In the data rows, 128 means zero.
Here are some points, each followed by its number:
<112 152 158 105 116 109 128 121 134 116 108 121 144 100 149 122 173 131
 154 153 134 145 128 104 116 140 121 115 144 110 107 136> 0
<148 124 125 126 114 115 134 095 124 160 136 126 144 127 124 128 140 127
 123 117 138 136 158 118 134 114 113 122 113 112 133 148> 1
<097 149 113 128 121 092 141 083 093 123 116 143 130 172 153 119 069 132
 126 141 142 086 170 145 168 157 142 122 151 133 109 127> 2
<115 125 101 136 152 138 146 139 106 102 136 181 118 135 147 111 130 134
 139 136 108 111 130 136 113 111 140 128 122 118 105 127> 3
<138 108 107 157 140 178 171 154 102 162 190 139 074 148 088 105 079 109
 096 100 106 091 154 158 160 093 160 140 081 148 136 097> 4
<148 100 084 142 146 135 164 110 121 122 205 157 173 160 114 145 080 130
 125 102 126 117 170 130 142 108 139 124 109 071 105 159> 5
<102 227 138 138 125 113 139 148 107 092 072 106 105 159 146 099 193 149
 117 083 133 117 107 129 087 121 134 119 178 141 128 132> 6
<140 105 122 154 123 139 116 127 127 140 152 136 144 134 119 128 093 119
 109 125 133 124 126 141 140 114 126 132 097 132 133 136> 7
<142 133 133 129 106 110 095 126 128 178 115 098 149 103 101 150 116 134
 084 173 156 130 122 098 132 142 115 111 100 154 153 163> 8
<122 145 109 226 050 155 085 171 177 000 242 069 224 081 134 079 113 148
 184 058 205 240 012 107 098 201 087 101 153 098 019 180> 9
<090 097 116 061 213 107 125 168 137 076 097 163 110 096 185 073 168 123
 197 162 091 161 094 167 067 090 123 140 141 105 106 154> 10
Which three points above are nearest to each new point by angle? Their numbers follow each, nearest first.
<124 112 111 108 164 087 150 095 063 163 114 232 120 119 114 148 104 163
 123 175 100 052 213 116 162 174 170 093 127 109 101 131> 2 3 5
<119 161 136 132 132 123 132 133 120 114 107 121 125 141 135 119 151 132
 123 114 130 120 121 130 112 121 130 125 143 130 130 131> 6 0 10
<154 111 096 117 145 109 139 134 130 077 146 090 135 139 120 128 109 149
 152 060 118 157 145 155 117 163 134 118 174 125 116 141> 9 5 6
<146 078 111 168 087 145 057 084 095 060 062 142 079 136 176 152 141 130
 166 114 123 173 085 131 133 175 074 142 171 135 129 085> 9 6 0
<098 143 118 127 120 095 139 089 095 127 120 136 133 165 147 120 063 128
 122 141 141 087 173 147 176 162 146 119 146 138 107 128> 2 5 4
<114 124 113 131 145 137 143 137 110 107 134 175 117 128 144 119 132 132
 135 137 107 113 130 132 123 117 136 129 119 122 113 124> 3 10 4
<157 120 153 127 098 103 055 150 141 229 095 075 162 062 061 186 114 135
 045 210 160 132 104 076 133 139 110 098 058 177 185 194> 8 7 1
<130 142 128 157 115 140 110 139 127 147 132 140 123 122 120 102 137 116
 129 118 126 124 105 134 114 098 109 146 106 136 138 132> 7 4 6
<142 127 128 124 134 128 143 114 120 124 120 137 124 151 140 113 138 122
 132 113 118 119 156 143 127 109 137 137 138 117 128 112> 3 2 4
<106 160 182 099 122 161 139 203 212 200 162 094 078 043 047 166 185 141
 101 154 138 133 054 078 102 142 148 124 099 170 178 080> 8 0 4
<146 130 044 153 143 152 207 087 120 044 195 119 148 236 173 083 070 125
 146 077 148 142 163 171 129 094 143 144 167 099 073 119> 5 3 2
<112 152 163 102 111 113 127 121 136 111 103 129 149 101 156 121 180 127
 156 151 125 143 129 102 122 143 123 120 148 108 110 128> 0 10 6
<085 255 157 148 140 116 151 159 097 073 038 097 106 177 156 090 231 157
 109 050 135 112 096 131 065 110 137 114 201 142 133 129> 6 0 10
<152 157 115 135 124 131 131 154 154 130 118 119 121 095 122 102 178 144
 127 132 128 148 096 115 073 112 119 134 128 168 131 129> 6 0 10
<134 052 215 074 223 134 060 157 036 211 000 106 085 085 121 127 200 105
 093 231 129 155 121 117 123 122 112 055 084 123 169 169> 8 10 0
<196 209 157 191 089 096 042 106 088 197 024 035 197 169 084 154 195 169
 000 224 255 149 074 053 048 085 104 072 106 108 160 215> 8 1 6
<082 135 107 086 148 158 217 101 167 069 143 145 124 212 202 140 059 091
 171 134 077 082 175 169 181 118 172 183 180 166 122 035> 2 3 4
<138 153 109 170 146 105 123 120 036 115 052 164 099 139 153 068 179 170
 103 113 141 126 144 143 093 122 129 082 123 144 102 169> 6 3 10
<114 107 068 145 180 141 158 153 075 072 136 233 107 134 161 098 118 155
 141 162 094 098 135 142 108 119 161 114 112 120 070 128> 3 10 5
